The rows below come in pairs that one turn or mirror swaps. Which row does each named row swap with?
J_680: [-10  -2  -2   1   0 -13   4   0   4  -2  -2  -5 -12   6   9   4]
J_811: [  3 -15   4   3  -2  -6 -16   8   5 -10  -8   5  -3  13  -2  -3]
J_781: [  6   0  -1   0   4   9 -20  -4  -5  -3   4  -3  11   8  -4  -9]
J_545: [-4 -7 -1 -3  5  2  3 -3  4 -2  2  3  2 24  0  1]
J_775: [ -4  -7   0   0  12  -5 -10   3  -8  -8  -4   3  -3  10  13   9]
J_498: [  6  -4   4  -1  -2   7   1  -3   5  -3   7 -10   7 -13  -8  -4]
J_316: [ -1 -10  -3   2   3   3 -11  -2   3  -3   2  -5   6  13  21  -5]
J_24: [-4  3  9 -2 -2 12 -1  8  0 -4 12 -4 -7 -1  0  4]
J_302: [ 7 -4 -1 -5  3  1  4 -5  1 -3 -2 -4  3 -7 22  4]
J_483: [  7  -6  -5   1  -5   7 -18  -6   4   5  -1   5   9   6  -5  -7]
J_209: [  3 -14  -4  -1 -10   0   0   1  -5   5   6   0  -3  18  10  -2]
J_825: [ -4   9  -3  10   0   4   1   6   5   0  12 -14   1   8   6  -5]
J_274: [  2 -13   2   7  -1 -11   2   1   5 -10   9  -4 -16   1   8   2]
J_982: [  0  -3  -3  12   1 -15   8   2   6  -5  -2   0 -10  -3   3  -7]
J_804: [  2 -12  -2   4  -3   1  -7   2   2  -7  -4   2  -3  25   1   4]
J_119: [  7  -1   0   5   4   1 -11  -3   1  -6  14  -8  -1 -15  -1  -4]
J_29: [ -7  -2   1   2  15  -2  10   2   0  -7  -3 -14  -3  -1   3   4]
J_427: [  4   0  -4   2  14   3 -16   0   0  -2   3 -11  11  11   1   2]
J_840: [ 4 -7  1 -2 18  6  5 -1 -2  2 -6  0  6 -7  4  0]
J_762: [  8 -12  -3   7  -4  -2  -9   1   4  -1 -14  -6  -2 -16  -1  -4]
J_480: [-2 -7 -2  1 -8 -2  8  5 -1 -6  0 -2  1  5 22 -3]
J_955: [ -1   0  -1  -3   0   5 -16  -1   4   3  -1  -1  -1 -19   0   1]
J_996: [  7  -2  -3   6  11   5  -2   3   2   2   4   1   0 -19   4   0]
J_529: [-2 -4  2  6  1 -4 -7  0 -1 -5  4 -5 -2 24 11 -6]
J_998: [ -5  -7   1   3  14  -4   1   8 -11   2  -7  -6   5  -1  10   4]
J_797: [  2   7  -4   9   0  -4 -24   1   2  -7  -8   0   1  -1  -4   2]
J_142: [-10   5  -1   7   4  12  -7  -6  -2   2   4  -2   9   2  -9  -1]
J_58: [ -5   2   3   5  -4   8 -16   8  15 -12  -1   0   4   8  -3  -7]
J_935: [  3  11  -3   4 -10  11  -4   7   8  -6   3  -2   6 -10  -1  -4]
J_368: [  3   6   2   0   3  -3   7  -1   0  -9   0  -1   3   8 -16  -1]
J_553: [ -7 -16   0  10  -8  -1  -5  -6  -3   4  -7   6  -1  10   7   0]
J_678: [  8  -4   3   5  -2  14 -23   5   3  -2   4   2   3   5  -3  -3]
J_769: [  6 -17   2   1  -8  -6  12  -4   4  -4   2  -8  -3   2   8  -1]
J_439: [  2   4  -2  -3  -7   9 -10   2  -1   1  10  -2   5   4 -12  -7]
J_849: [  4  -5   1   7 -17  -5  -8  -4  -1   4   3  -9  -7   2  13 -10]
J_908: [  5  -5  -4  12  -1  -9   3  -2  11  -2 -14  -1  -4   1  -7  -6]
J_358: [ 18 -14  -5   0  -3  -1  -4  -5  -6   6  -5   4   6   0   5   1]
J_271: [  2 -15   5   3 -12   8  -9  12   1   0   2   7  -3  -4   9  -9]
J_925: [  2   8   4   1  -9  -2   1   1  13 -12  -6  -1  -1 -10  -2  -4]
J_124: [  8   3  -7   8   0  -4   4  -3  12   2 -10 -15  -2  -1  -6  -1]
J_126: [  0  -1  -2  16  -3  -6  -8  10   4   0 -14  -5   2  -7  -8   1]
J_884: [  5 -14   4  -8   9   1   5   2  -3   0 -10   2   0  -6   4  -7]

J_781 is swapped with J_804
J_678 is swapped with J_529
J_998 is swapped with J_126

